Here are some points, each followed by its number:
ndarray[-0.30  1.91 -0.38 -0.09  0.06 -0.26  1.02  1.04 -0.50 -0.01  0.05
         0.10  0.45  0.33 -0.60  0.66  4.41  0.45  3.52  0.20 -0.51 -0.29
         0.25  0.67 -0.10 -0.28 -0.38] 0
ndarray[-0.34 -0.73 -0.50 -0.73 -0.22 -0.63 -1.21 -1.15  2.50 -0.63 -0.76
        -1.41 -1.13 -0.78 -1.03 -1.14 -0.82 -1.11 -0.78 -0.88 -1.02  0.39
        -0.19 -0.62 -1.01 -1.06 -0.12] 1
ndarray[-0.07 -0.20  0.34  0.75 -0.33 -0.11 -0.30 -0.08  1.63  0.95  0.70
         0.38  0.02 -0.13 -0.22  1.25 -0.60  0.58 -0.08  0.45 -0.31  0.60
         1.21  0.33  0.31  0.27 -0.09] 2
ndarray[ 0.02  0.01 -0.38 -0.01  3.60  0.51  0.75  0.54 -0.81 -0.47 -0.35
         1.20  1.34  0.18 -0.15 -0.16  0.41 -0.13 -0.07  1.17 -0.21 -0.50
        -0.66  0.27  0.32 -0.01 -0.33] 3
ndarray[-0.88 -0.45 -1.02 -0.99 -1.33 -1.01 -1.58 -1.76 -1.27 -1.02 -0.92
        -0.94 -1.86  0.39 -0.84 -1.79 -1.99 -2.13  0.39 -0.68 -0.57  0.08
         0.82 -1.58 -2.18 -1.55 -0.27] 4
ndarray[-0.69 -0.04  0.16 -0.14 -0.75  0.38  1.20  1.55 -0.31  1.44  0.05
         1.60  0.34  1.09  0.56  2.81  0.51  1.81 -0.66  0.45  0.37 -0.35
        -0.98 -0.01  0.69  0.55 -0.33] 5
ndarray[ 0.79  0.01  0.05  0.29  0.85  0.03  0.16 -0.05 -0.28 -0.61  0.12
        -0.27  2.57 -0.58  0.10 -0.77 -0.14 -0.32  0.55  0.01  0.60 -0.03
        -0.15  0.68 -0.14  0.61  0.14] 6
ndarray[-0.16  0.03 -0.29 -0.27  0.63 -0.64  0.18  0.74 -0.20 -0.03 -0.17
         0.47 -0.62  0.07 -0.54 -0.40 -0.48 -0.54  1.23  3.64 -0.17  1.67
         0.85 -0.28 -1.02 -0.76 -0.08] 7
ndarray[ 1.12 -0.29  0.05 -0.79  0.12 -0.37  0.01 -0.45 -0.28 -0.60 -0.25
        -1.10  1.77 -0.48 -0.21 -0.57  0.07 -0.94 -0.36 -0.70  0.67 -0.41
        -0.50 -0.07 -0.56  0.36 -0.25] 8
ndarray[-0.29 -0.08 -0.49 -0.51  0.50  0.47  1.16  0.94 -1.18 -0.03 -1.11
         1.42  0.40  0.43  0.30  0.13  0.78  0.35  0.37  2.61  0.22 -0.17
        -1.15 -0.58 -0.38 -0.13 -0.47] 9
ndarray[ 0.93 -0.46  0.81 -0.45 -0.97  0.54  0.22 -0.04 -0.73 -0.59 -0.37
        -0.49  1.75 -0.35  0.33 -0.39 -0.21 -0.73 -0.81 -0.45  1.69 -0.67
        -0.78 -0.13 -0.11  0.98 -0.11] 10
ndarray[-1.02  0.29 -0.43  1.43 -0.15  0.02  0.22  0.21  0.09 -0.06  0.35
         1.04 -0.22  0.45  0.52  0.41  0.04  0.77 -0.46  0.12  0.15 -0.42
        -0.27 -0.04  2.00  0.62 -0.32] 11
ndarray[-0.79 -1.07 -0.41 -0.56  0.47  0.08  0.63  1.38  0.07  0.29 -1.00
         0.16 -0.44 -0.15 -0.22 -0.11  0.00  0.39 -1.45  0.19 -0.31 -0.32
        -1.84 -0.28 -0.04 -0.45  0.12] 12
ndarray[ 0.01 -0.77 -0.90 -1.11 -0.64  1.39 -1.32 -1.41 -0.71 -1.37 -1.15
        -1.49 -1.37 -0.93  2.87 -1.98 -1.55 -1.21 -0.80 -0.98  1.67 -0.27
        -0.99 -1.14 -1.53 -1.26  1.38] 13
ndarray[-0.58 -0.42 -0.07  0.44 -0.14  0.17 -0.04  0.20 -0.37  0.51 -0.11
         2.17 -0.23  0.35 -0.13 -0.28 -0.66  1.01 -0.04  1.01 -0.14 -0.06
        -0.54 -0.27 -0.02 -0.47  0.13] 14
ndarray[ 0.68 -0.27  0.07 -0.03  0.18 -0.25 -0.66 -0.18  0.51  0.40 -0.22
         0.46 -0.45 -0.69 -0.84 -0.52 -0.95 -0.44  0.64  1.65 -0.67  2.27
         0.90 -0.14 -1.00 -0.66 -0.23] 15
ndarray[-0.13  0.28 -0.40  0.70  4.43 -0.62 -0.02  0.04  0.11 -0.35  0.43
         0.26  0.47 -0.29 -0.69 -0.88  0.04 -0.52  1.24  0.60 -0.47  0.28
         1.27  1.15 -0.07 -0.40  0.22] 16
ndarray[-0.10 -0.28  0.06 -0.10  0.37 -0.15 -0.22 -0.26  0.22  0.07 -0.09
         1.15 -0.47  0.21 -0.18 -0.29 -0.48 -0.15 -0.49  0.53 -0.46  0.54
        -0.20 -0.39  0.12 -0.26 -0.24] 17
ndarray[-0.17 -0.32 -0.30 -0.37  0.38 -0.85 -0.86 -0.95 -0.10 -0.23 -0.26
        -0.30 -1.15 -0.39 -0.77 -1.23 -0.88 -1.25  0.36  0.47 -0.58  0.64
         0.81 -0.51 -1.11 -0.86 -0.03] 18
ndarray[ 0.52 -0.18  2.63 -0.01 -0.17 -0.64 -0.36 -0.99  0.68  0.83  0.86
        -0.23 -0.17  0.19  0.05 -0.17 -0.23 -0.70 -0.26 -0.43  0.29  0.39
         0.89 -0.26  0.09  1.33 -0.24] 19
ndarray[ 0.98  0.18 -0.18 -0.24  0.59 -0.94 -0.65 -0.76 -0.20 -0.86  0.04
        -0.64  0.51 -0.51 -0.13 -1.38 -0.94 -1.25  0.88 -0.13  1.03  0.29
         1.04 -0.25 -1.09 -0.40  0.34] 20
ndarray[-0.05  0.05  2.21  2.29 -0.09 -0.04  0.07  0.41  0.32  0.08  1.56
         0.07  1.31 -0.31 -0.46  0.26 -0.18 -0.31 -0.07 -0.20 -0.09 -0.30
         1.63  0.95  2.35  5.45  0.04] 21
ndarray[ 0.17  0.30  0.32  2.86 -0.45  0.44  0.41  0.47 -0.11  0.50  1.99
         0.45  0.93  0.36 -0.04  0.83  0.10  0.54  0.10 -0.17 -0.27 -0.05
         1.99  1.54  3.29  1.41 -0.39] 22
ndarray[-0.07 -0.06 -0.51 -0.10 -0.47 -0.20 -0.20 -0.25 -0.61  1.27 -0.28
         2.18 -0.45 -0.12 -0.06 -0.08 -1.07  0.65  0.17  0.80 -0.14  0.64
        -0.07 -0.85 -0.64 -0.41 -0.39] 23
ndarray[-0.35 -0.23 -0.24 -0.29  0.53 -0.41  1.38  3.21  0.26  0.67 -0.29
        -0.54 -0.58 -0.38 -0.76  0.35  0.58  0.07  0.42  0.09 -0.92  0.51
        -0.09  0.30 -0.22 -0.32 -0.03] 24
ndarray[-0.34  0.72 -0.55 -0.22 -0.21 -0.15  0.39 -0.22 -1.27 -0.08 -0.37
         1.36 -0.20  0.15 -0.19 -0.32 -0.44  0.29  0.71  0.05 -0.12 -0.14
        -0.36 -0.63 -0.62 -0.50 -0.06] 25
ndarray[-0.30  0.58 -0.42  0.13  1.77 -0.66  0.59  0.59 -0.13 -0.39  0.09
         0.21  0.07 -0.01 -0.36 -0.58  0.52 -0.32  1.52  0.63 -0.22  0.35
         0.66  0.95 -0.33 -0.33  0.00] 26
ndarray[-0.33  0.08 -0.74 -0.72  1.25  0.21  0.85  0.50 -0.97 -0.42 -0.81
         0.97  0.47  0.27  0.09  0.04  0.96  0.35 -0.10  1.31 -0.15 -0.60
        -1.53 -0.14 -0.11 -0.31 -0.24] 27
ndarray[-0.39  0.24  0.98  2.40 -0.52  0.34  0.70  0.81  0.07  0.47  4.88
         0.81  1.68  0.60  0.05  1.10  0.40  0.61 -0.54  0.03 -0.03 -0.36
         2.66  2.34  3.27  2.03 -0.25] 28
ndarray[ 0.17 -0.78 -0.84 -1.47 -1.47  1.60 -0.97 -1.31 -1.65 -1.39 -1.41
        -0.63 -0.79 -0.36  2.84 -1.46 -1.47 -1.16 -1.10 -0.71  2.01 -0.52
        -1.58 -1.56 -1.41 -0.87  0.64] 29
ndarray[-0.78 -0.18  0.39  0.20 -0.32 -0.51  0.22  0.65  0.32  1.43  0.25
         0.66 -0.48  0.27 -0.45  1.16 -0.49  0.10 -0.54  0.23 -0.25 -0.15
         0.86 -0.30  0.27  0.07 -0.04] 30
ndarray[ 2.43 -0.06  0.13 -0.95  0.09 -0.22 -0.46 -0.65 -0.46 -0.91 -0.28
        -0.89  0.43 -0.61  0.18 -1.12 -0.73 -1.42 -0.01 -0.01  1.07  0.39
         0.31 -0.28 -1.00 -0.32 -0.13] 31
ndarray[ 0.25 -0.44  1.36  0.78 -1.14  0.59  0.44  0.96 -0.45 -0.19  0.11
         0.21  1.72 -0.21 -0.21  0.26 -0.32 -0.50 -0.57  0.25  0.63 -0.62
         0.23  0.45  0.87  1.88 -0.36] 32
ndarray[-0.83 -0.82 -1.23 -1.46 -1.48  0.02 -0.93 -1.06 -1.14 -1.32 -1.43
        -0.84 -1.01  1.00 -0.27 -1.30 -1.19 -1.09 -1.49 -0.90 -0.70 -0.70
        -1.61 -1.43 -1.18 -1.29 -0.19] 33
ndarray[-0.40 -0.30  0.22  0.22  0.39 -0.37 -0.53  0.10  3.03  0.23  0.20
        -0.22 -0.48  0.01 -0.82  0.76  0.18  0.85 -0.40 -0.50 -0.81  0.27
        -0.01  0.54  0.33 -0.24 -0.01] 34
ndarray[-0.22  0.62  0.58  1.10  0.11 -0.09  0.62  0.59 -0.45 -0.08  3.10
         1.17  1.53  1.07  0.04  0.68  0.51  0.40  1.11  0.25  0.15 -0.11
         2.40  4.21  1.39  1.06 -0.29] 35
ndarray[-0.46  0.61 -0.11  0.23 -0.30 -0.01  0.29  0.44  0.72  0.37  0.17
        -0.14  0.36  0.12 -0.70  1.89  1.51  1.31 -0.32 -0.34 -0.79 -0.58
        -0.07  0.46  0.69  0.05 -0.34] 36
ndarray[-0.49  0.84  0.49  0.70  0.01 -0.49  0.22  0.35  0.35  1.89  0.88
         0.87 -0.54  0.24 -0.49  1.67  0.19  1.26  0.70 -0.35 -0.46  0.33
         1.28  0.38  0.66  0.27  0.01] 37
ndarray[ 0.10 -0.44 -0.07  0.34  0.04 -0.28 -0.48 -0.43 -0.06  0.03  0.42
         0.19  0.17 -0.42 -0.21 -0.37 -0.92  0.41 -0.44 -0.05 -0.24 -0.11
        -0.05 -0.39  0.12 -0.06 -0.18] 38
ndarray[-0.10  0.60 -0.32 -0.25 -0.31 -0.29  0.26  0.33 -0.17  1.84  0.28
         0.74 -0.29  0.13 -0.20  2.30  0.71  5.42  0.60 -0.12 -0.38  0.32
         0.20 -0.13 -0.21 -0.12 -0.42] 39
ndarray[ 0.02 -0.31  0.40  0.35 -1.02  0.47  0.68  0.95 -0.65  1.13  0.10
         0.38  0.53  0.39  0.06  1.03 -0.33  0.56 -0.57  0.34 -0.26  0.07
         0.08  0.11  0.48  0.61 -0.19] 40
ndarray[ 0.61 -0.51  1.22 -0.12 -0.45  0.31 -0.10 -0.33 -0.69 -0.47 -0.32
        -0.03  0.86  0.10  0.70 -0.72 -0.51 -0.01 -0.44 -0.50  1.40 -0.49
        -1.34 -0.10 -0.13  1.34  0.11] 41
New points follow, each followed by the numbers of its five nearest points above by angle, nearest first.
ndarray[ 0.08 -0.11  1.90  2.46  0.04 -0.19  0.11  0.24  0.48  0.13  1.78
        -0.09  1.22 -0.08 -0.30  0.23 -0.15 -0.06 -0.18 -0.45 -0.05 -0.35
         1.20  1.10  2.63  5.37 -0.05] ~ 21 22 28 32 35
ndarray[-1.06 -0.81 -0.52 -0.62 -0.48 -0.30 -0.78 -0.78  2.75 -1.05 -1.02
        -0.54 -1.14 -0.38 -0.47 -1.12 -0.94 -0.73 -1.23 -0.31 -0.69  0.03
        -1.06 -1.03 -0.56 -0.91  0.03] ~ 1 33 4 18 34
ndarray[-0.44  0.57 -0.56 -0.59  0.55 -0.34  1.25  1.36  0.23 -0.04 -0.20
        -0.15  0.14  0.01 -0.85  0.68  3.74  0.60  1.44  0.03 -0.71 -0.48
        -0.71  0.45 -0.10 -0.37 -0.21] ~ 0 36 24 27 26
ndarray[ 0.31  0.34 -0.21  0.18  5.54 -0.55 -0.07 -0.16  0.10 -0.21  0.32
        -0.07  0.19 -0.59 -0.89 -0.69  0.12 -0.98  1.23  1.08 -0.90  0.70
         1.56  0.81 -0.33 -0.51  0.08] ~ 16 26 3 7 20
ndarray[-0.39  0.00  0.04  0.05 -0.92  0.06  0.43  0.84  0.47  1.92 -0.15
         1.66  0.01  0.15 -0.21  1.57 -0.10  1.78 -0.19  0.82 -0.20  0.45
         0.07 -0.61  0.06  0.08 -0.46] ~ 5 39 30 40 37
ndarray[ 6.28 -0.76  0.39 -0.90  0.18 -0.36 -1.05 -1.25  0.28 -0.30 -0.51
        -1.88 -0.40 -1.04 -0.14 -1.21 -0.65 -1.53 -0.44 -1.13  0.24  0.24
        -0.05 -0.32 -1.31 -0.55 -0.02] ~ 31 8 20 1 13
ndarray[-0.26 -0.21 -0.56 -0.64 -2.09  0.74  0.38  0.20 -1.51 -0.60 -0.83
         1.30  0.57  3.04  0.41  0.13 -0.87 -0.35 -1.14  0.67  0.05 -0.30
        -1.04 -0.90 -0.18 -0.04 -0.79] ~ 33 9 25 29 40
ndarray[-0.72 -0.85 -0.79 -1.18 -1.06  0.27 -0.38 -0.55 -0.70 -0.59 -1.30
        -0.20 -0.61  0.88 -0.23 -0.43 -0.58 -0.52 -1.80 -0.87 -0.69 -0.78
        -1.84 -1.04 -0.54 -0.86 -0.44] ~ 33 29 12 4 13
ndarray[-0.43  1.34 -0.30 -0.39 -0.21 -0.37  0.48  0.15  0.06  0.58  0.04
         0.15 -0.18  0.14 -0.37  1.78  1.13  1.40  0.34 -0.48 -0.55 -0.21
        -0.22 -0.04 -0.09 -0.23 -0.30] ~ 36 39 37 5 0
ndarray[-0.44  0.37 -0.33 -0.55  0.77 -0.99  2.08  3.61  0.31  0.48  0.16
        -0.53 -0.63 -0.12 -0.64  0.11  0.73 -0.39  1.14  0.24 -0.54  0.58
         0.76  0.36 -0.58 -0.51 -0.02] ~ 24 26 0 7 16
ndarray[-0.41  1.89 -0.46 -0.41  0.60 -0.45  0.97  0.57  0.22  0.04 -0.25
        -0.61 -0.16 -0.10 -0.65  0.22  6.09  0.34  3.29 -0.29 -0.76 -0.20
        -0.18  0.39 -0.29 -0.48 -0.20] ~ 0 26 36 24 27
ndarray[-0.20  0.85 -0.05  0.02 -0.46  0.10  0.64  0.42 -0.38  0.62 -0.13
         2.54  0.24  0.11 -0.42  0.44  0.23 -0.32  0.42  0.27 -0.51  0.27
         0.84 -0.04 -0.04 -0.14 -0.34] ~ 23 25 14 37 30
ndarray[-0.41 -0.06 -0.45 -0.46 -0.39 -1.04 -1.33 -1.12  0.04 -0.29 -0.06
        -1.12 -1.54  3.38 -1.07 -1.24 -1.11 -1.37  0.57 -0.88 -0.98  0.75
         1.39 -0.06 -1.45 -1.29  0.08] ~ 4 18 33 1 20
ndarray[-0.51 -0.51 -0.45 -0.90  0.25 -0.96 -1.27 -1.26  2.51 -0.83 -0.39
        -1.32 -1.47 -0.57 -1.03 -1.04 -0.72 -1.14 -0.56 -0.81 -1.09  0.49
        -0.22 -0.34 -0.99 -1.08  0.04] ~ 1 18 4 34 33
ndarray[-1.28 -1.21 -1.37 -1.49 -1.97  0.84 -0.36 -0.29 -1.66 -1.57 -2.44
        -0.05 -0.45  1.61  0.05 -0.91 -0.97 -0.45 -2.76 -0.59 -0.34 -1.67
        -3.44 -1.86 -0.63 -1.09 -0.44] ~ 33 29 12 13 4
ndarray[-0.44 -0.51 -0.05 -0.62 -0.12 -0.49 -1.04 -0.71  0.17  0.18 -0.30
        -0.10 -1.20  1.21 -0.69 -0.47 -0.65 -0.53 -0.48 -0.89 -0.77  0.38
         0.09 -0.03 -0.72 -0.89 -0.02] ~ 4 1 33 18 17
ndarray[-0.55  0.66 -0.33  1.85 -0.49 -0.33  0.26  0.27  0.02 -0.24  0.86
         0.25  0.10  0.29 -0.26  0.29 -0.06 -0.52 -0.23  0.13 -0.30 -0.23
         1.33  0.21  2.38  0.75 -0.45] ~ 22 28 11 21 35
ndarray[-0.28  0.00 -0.59 -0.63  0.03 -0.60 -0.32 -0.76 -0.81 -0.48 -0.31
         0.26 -0.63  0.11 -0.22 -0.61 -0.50 -0.68  0.21  0.34 -0.22 -0.01
        -0.23 -0.41 -0.83 -0.53 -0.34] ~ 4 18 33 25 20
ndarray[-0.67  0.54 -0.23 -0.12 -0.28  0.35  0.58  0.65  0.04 -0.24 -0.25
         1.03  0.70  0.52 -0.02  1.07  1.11  0.88 -0.37  0.56 -0.15 -0.60
        -0.80  0.19  0.61  0.01 -0.21] ~ 5 36 27 9 11
ndarray[ 0.13  0.86  0.23  0.26  0.22 -0.61  0.32  0.60  0.67  1.86  0.97
         0.71 -0.28 -0.14 -0.48  2.19  0.35  1.86  1.28  0.06 -0.49  0.80
         1.56  0.50 -0.06  0.14 -0.15] ~ 37 39 2 30 36
ndarray[-0.45 -0.78 -0.34 -0.28  0.01 -0.53 -1.14 -0.90  0.89 -0.12 -0.44
        -0.97 -1.18 -0.62 -0.96 -0.38 -0.79  0.32 -0.50 -0.77 -1.08 -0.02
        -0.43 -0.37 -0.76 -1.00  0.22] ~ 1 18 4 33 34
ndarray[ 0.23 -0.33 -0.17 -0.80 -0.37 -0.60 -1.02 -1.43  2.87 -0.13 -0.24
        -1.36 -0.89 -0.69 -0.70 -0.72 -0.88 -1.19 -0.46 -0.55 -0.95  1.07
         0.50 -0.54 -1.03 -0.67 -0.26] ~ 1 18 4 34 15
ndarray[ 0.99 -0.63 -0.24 -1.06 -0.11 -0.42 -0.86 -1.06 -0.45 -0.74 -0.95
        -0.90 -1.04 -0.43 -0.16 -1.31 -0.98 -1.01 -0.33 -0.49 -0.17  0.05
        -0.54 -0.85 -1.46 -1.10  0.09] ~ 4 33 18 13 31
ndarray[-0.37  2.50 -0.45  0.17 -0.17 -0.54  0.64  0.72 -0.45  0.28  0.57
         0.21 -0.04  0.16 -0.50  1.37  2.51  1.14  2.49  0.08 -0.48  0.24
         1.16  0.49 -0.16 -0.23 -0.01] ~ 0 37 36 26 39
ndarray[ 0.05  0.33  1.16  1.87 -0.10  0.05  0.48  0.38 -0.14 -0.06  1.44
        -0.01  2.32 -0.29 -0.24  0.41  0.09 -0.47 -0.05 -0.11 -0.06 -0.30
         1.37  1.09  2.13  3.89 -0.14] ~ 21 22 32 28 35
ndarray[-0.22 -0.01 -0.23 -0.18 -0.34  0.21  0.21  0.33  0.03  0.48 -0.21
         0.33  0.17  0.08 -0.13  1.40  0.13  1.09 -0.62 -0.06 -0.30 -0.20
        -0.80  0.05  0.12 -0.13 -0.16] ~ 5 36 39 40 12
ndarray[-0.19  0.97  0.22  0.29  1.18 -0.93 -0.15  0.39  0.80  0.82  0.55
        -0.38 -1.13 -0.07 -1.05  0.36  2.33  1.60  3.04 -0.82 -0.87  0.53
         0.75  1.11 -0.49 -0.49  0.28] ~ 0 26 37 39 36
ndarray[-0.56 -0.11 -0.40 -0.36  0.55 -0.44  2.39  5.29  0.35  0.77 -0.15
        -0.39 -0.30 -0.22 -0.86  1.14  1.17  0.33  0.03 -0.50 -0.71 -0.37
        -0.57  0.39  0.10 -0.21 -0.16] ~ 24 12 5 36 40
ndarray[-0.69  1.83 -0.52 -0.24  0.72  0.04  1.12  1.05 -0.44 -0.61 -0.32
         0.46  0.18  0.06 -0.01 -0.07  4.00  0.52  4.71  0.32 -0.18 -0.45
        -0.70  0.46  0.17 -0.24  0.06] ~ 0 26 27 9 24
ndarray[ 0.24  0.62 -0.31  0.15  0.59 -0.08  0.42  0.39  0.16 -0.06  0.12
        -0.61  0.51 -0.40 -0.89 -0.11  1.46 -0.24  1.20  0.59 -0.82  0.23
         0.31  0.55 -0.18 -0.23 -0.35] ~ 0 26 16 24 7
ndarray[ 1.08 -0.82  0.07 -1.46 -0.85  0.59 -0.11 -0.41 -0.74 -0.98 -1.28
        -0.45  0.00 -0.25  0.85 -0.94 -0.49 -0.60 -1.76 -0.08  0.50 -0.43
        -1.93 -1.02 -0.64 -0.60  0.00] ~ 29 33 13 10 41
ndarray[-0.61  5.97 -0.59 -0.56 -0.50 -0.10  0.38 -0.05 -0.33 -0.45 -0.73
        -0.82 -0.12 -0.24 -0.99 -0.21  1.81 -0.31  0.80 -0.89 -0.98 -0.91
        -0.83 -0.28 -0.34 -0.66 -0.18] ~ 0 25 36 26 27
ndarray[-0.57  0.37 -0.41 -0.22  0.76 -0.66  3.25  3.06  0.01  0.06  0.07
        -0.49 -0.38 -0.13 -0.50 -0.12  0.85  0.06  0.90 -0.51 -0.38 -0.25
        -0.14  0.68 -0.22 -0.27  0.04] ~ 24 26 0 12 27
ndarray[-0.54  0.72 -0.18  0.34 -0.50  0.13  1.46  1.23 -0.96  0.07  0.11
         1.75  0.77  0.11 -0.26  0.37  0.18  0.30  0.66  0.94 -0.03 -0.43
         0.42 -0.19  0.15 -0.08  0.01] ~ 9 25 5 14 40
ndarray[ 0.06  0.24 -0.37 -0.12  1.03 -0.35  1.23  1.06 -0.55 -0.05  0.10
        -0.10  0.09 -0.25 -0.20 -0.54  0.53 -0.34  1.81  0.76 -0.24  0.59
         0.66  0.51 -0.73 -0.31 -0.04] ~ 26 7 16 0 24
ndarray[-1.11  1.93 -0.65 -0.37 -0.16  0.28  1.33  1.21 -0.97 -0.58 -0.75
         1.16  0.24  0.73  0.04  0.44  5.34  1.15  2.61  0.47 -0.06 -0.99
        -1.53  0.03  0.10 -0.50  0.04] ~ 0 27 9 36 26
ndarray[ 0.18 -0.18  5.41  0.01 -0.21 -0.61 -0.20 -0.49  0.41  0.06  0.69
         0.17 -0.25  0.24  0.17 -0.32 -0.59 -0.73 -0.37 -0.28  0.53  0.10
         0.64 -0.05  0.21  1.82 -0.11] ~ 19 21 32 41 10
ndarray[ 0.41  0.33 -0.18  0.26  2.05 -0.74  0.05 -0.43  0.55  0.07  1.32
        -0.77  0.87 -0.20 -0.65 -0.22  0.90 -0.16  1.12 -0.03 -0.63  0.45
         1.16  2.00 -0.12  0.00 -0.19] ~ 16 26 35 6 0
ndarray[-0.35  0.02 -0.63  0.04 -0.08 -0.46 -0.61 -0.48  0.34  0.21  0.00
         0.05 -0.56 -0.31 -0.25  0.91 -0.42  1.48  0.07 -0.17 -0.44  0.16
         0.13 -0.16 -0.42 -0.50  0.07] ~ 39 34 37 2 23
ndarray[ 1.54 -0.87 -0.27 -1.13 -0.97  0.83 -0.30 -0.76 -1.20 -1.03 -1.20
        -0.72  0.66 -0.45  1.06 -1.07 -0.76 -0.52 -1.17 -0.62  1.77 -0.71
        -2.17 -0.87 -0.88 -0.23  0.03] ~ 29 10 13 41 8
ndarray[-0.99 -0.58 -1.09 -1.24 -0.20 -1.12 -1.50 -1.53 -0.04 -1.40 -0.93
        -1.27 -2.07 -0.42 -0.71 -1.71 -1.41 -1.65 -0.49 -0.98 -0.64  0.12
        -0.41 -0.95 -1.59 -1.57 -0.07] ~ 4 18 1 33 13
ndarray[-0.85 -0.70  0.18  0.15 -0.39  0.00 -0.17  0.42  0.32  0.48 -0.41
         0.28 -0.51 -0.17 -0.52 -0.16 -0.73  0.29 -1.29  0.04 -0.49 -0.31
        -0.74 -0.36  0.37 -0.43  0.15] ~ 12 17 14 30 38
ndarray[ 0.11  0.67  0.10 -0.02  0.12 -0.49  0.00 -0.25  0.07  0.39  0.58
         0.11 -0.28  0.51 -0.54 -0.03  0.88  0.25  1.47  0.17 -0.67  0.72
         0.97  0.58 -0.39 -0.17 -0.23] ~ 0 26 37 35 15
ndarray[-0.26  0.31 -0.15  0.31 -0.22 -0.56 -0.22 -0.24 -0.06  0.46  0.76
         0.51 -0.20  0.73 -0.15  1.19 -0.33  0.50  0.75  0.48 -0.12  0.46
         1.27  0.36 -0.16 -0.06 -0.18] ~ 37 2 30 35 39
ndarray[-1.10  3.71 -0.61 -0.53 -0.69  0.03  0.47  0.25 -0.81 -0.62 -0.75
         0.17 -0.08  0.28 -0.43  0.03  1.56  0.27  0.54 -0.62 -0.60 -1.07
        -0.90 -0.31 -0.03 -0.70 -0.06] ~ 0 25 36 27 9
ndarray[-0.24  0.68  0.45  1.13  0.18  0.05  0.57  0.57 -0.24 -0.09  2.42
         0.69  1.51  0.69 -0.03  0.46  0.56 -0.10  0.62  0.24 -0.06 -0.02
         2.36  5.34  1.44  0.91 -0.24] ~ 35 28 22 21 37
ndarray[-0.94 -0.12 -0.45 -0.02 -1.02  0.58  1.30  1.60 -1.24 -0.83 -0.85
         0.74  0.30  0.33  0.23 -0.50 -0.41 -0.25 -0.42  0.76  0.29 -0.62
        -0.90 -0.30  0.06 -0.14 -0.05] ~ 9 27 12 25 14
ndarray[ 1.19 -0.43  2.35 -0.59 -0.19 -0.26 -0.45 -0.58  0.19 -0.27  0.37
        -0.85  0.13 -0.32  0.29 -0.52 -0.52 -0.67 -0.84 -0.54  0.39 -0.02
         0.03  0.13 -0.25  0.46  0.04] ~ 19 41 31 10 8
ndarray[-0.45  0.03 -0.56  0.04  3.46  0.46  0.67  0.49 -0.76 -0.68 -0.57
         1.24  0.83  0.18 -0.06 -0.22  0.41 -0.06 -0.37  1.00 -0.34 -0.73
        -0.81  0.16  0.60 -0.18 -0.21] ~ 3 27 16 9 26
ndarray[ 1.41 -0.16  0.82 -0.08 -1.60  0.74  0.25 -0.15 -1.41 -0.55 -0.12
        -0.02  2.40 -0.17  0.82 -0.42 -0.84 -0.75 -0.17  0.11  1.86 -0.06
        -0.17 -0.31 -0.23  1.50 -0.41] ~ 10 41 32 8 6
ndarray[ 0.10  0.25  0.01 -0.20 -0.30 -0.42 -0.52 -0.57  0.98  0.69  0.43
        -0.38 -0.35 -0.17 -0.62  1.50 -0.05  0.72  0.03 -0.26 -0.88  0.64
         1.02  0.14 -0.22 -0.30 -0.23] ~ 2 37 34 36 39
ndarray[-0.05 -0.54 -0.03 -0.59  0.24 -0.83 -1.14 -1.12  1.51 -0.39 -0.28
        -2.20 -1.16 -0.83 -1.10 -1.27 -0.50 -1.47 -0.51 -1.18 -1.20  0.85
         0.31  0.27 -0.76 -0.62 -0.02] ~ 1 18 4 20 33
ndarray[-0.58  1.58 -0.18  0.18 -0.02 -0.61 -0.14  0.02 -0.30 -0.03  0.49
         0.70 -0.36  0.48 -0.32  0.86  1.05  1.40  1.87 -0.06 -0.23  0.18
         0.73  0.23 -0.25 -0.43 -0.04] ~ 0 37 39 26 36
ndarray[-0.46  0.00 -0.13  2.39 -0.12  0.04 -0.06  0.04  0.14 -0.16  0.83
         0.44  0.05  0.15 -0.06  0.14 -0.39  0.26 -0.24 -0.40 -0.38 -0.34
         0.63  0.47  2.69  0.91 -0.37] ~ 22 11 28 21 35
ndarray[ 0.11 -0.44 -0.09  0.42  0.77  0.09 -0.11 -0.15 -0.53  0.27 -0.21
         1.36  0.13 -0.06 -0.22 -0.25 -0.67  0.18 -0.30  0.41 -0.36 -0.10
        -0.20 -0.21  0.16 -0.04 -0.18] ~ 14 17 23 3 38
ndarray[ 0.79  0.03  0.39  0.87  0.98 -0.64 -0.09 -0.32  0.10 -0.14  1.59
        -1.00  4.89 -0.53 -0.92 -0.29 -0.05 -0.59  0.98 -0.57 -0.37 -0.03
         1.56  1.65  0.22  0.82 -0.01] ~ 6 35 8 28 21
ndarray[-0.84  1.50  0.10  0.50  0.14 -0.34  0.55  0.66  0.17  0.24  1.01
         0.60  0.13  0.59 -0.91  1.27  1.93  0.92  1.42 -0.02 -0.68 -0.56
         0.97  1.39  0.69 -0.12  0.05] ~ 0 36 37 35 28
ndarray[ 0.14 -0.56 -0.36 -0.13  4.38  0.68  0.80  0.60 -0.47 -0.79 -0.68
         0.83  1.14 -0.30 -0.11 -0.36  0.35  0.22 -0.67  1.60 -0.27 -0.83
        -1.90 -0.06  0.41 -0.06 -0.14] ~ 3 27 16 9 12
ndarray[-0.18 -0.18  0.41  0.75 -0.34 -0.02  0.08  0.23  0.44  1.89  0.69
         0.57  0.02  0.01 -0.05  1.24 -0.06  1.14 -0.63 -0.10 -0.30  0.03
         0.27  0.11  1.05  0.77 -0.29] ~ 37 30 40 2 5
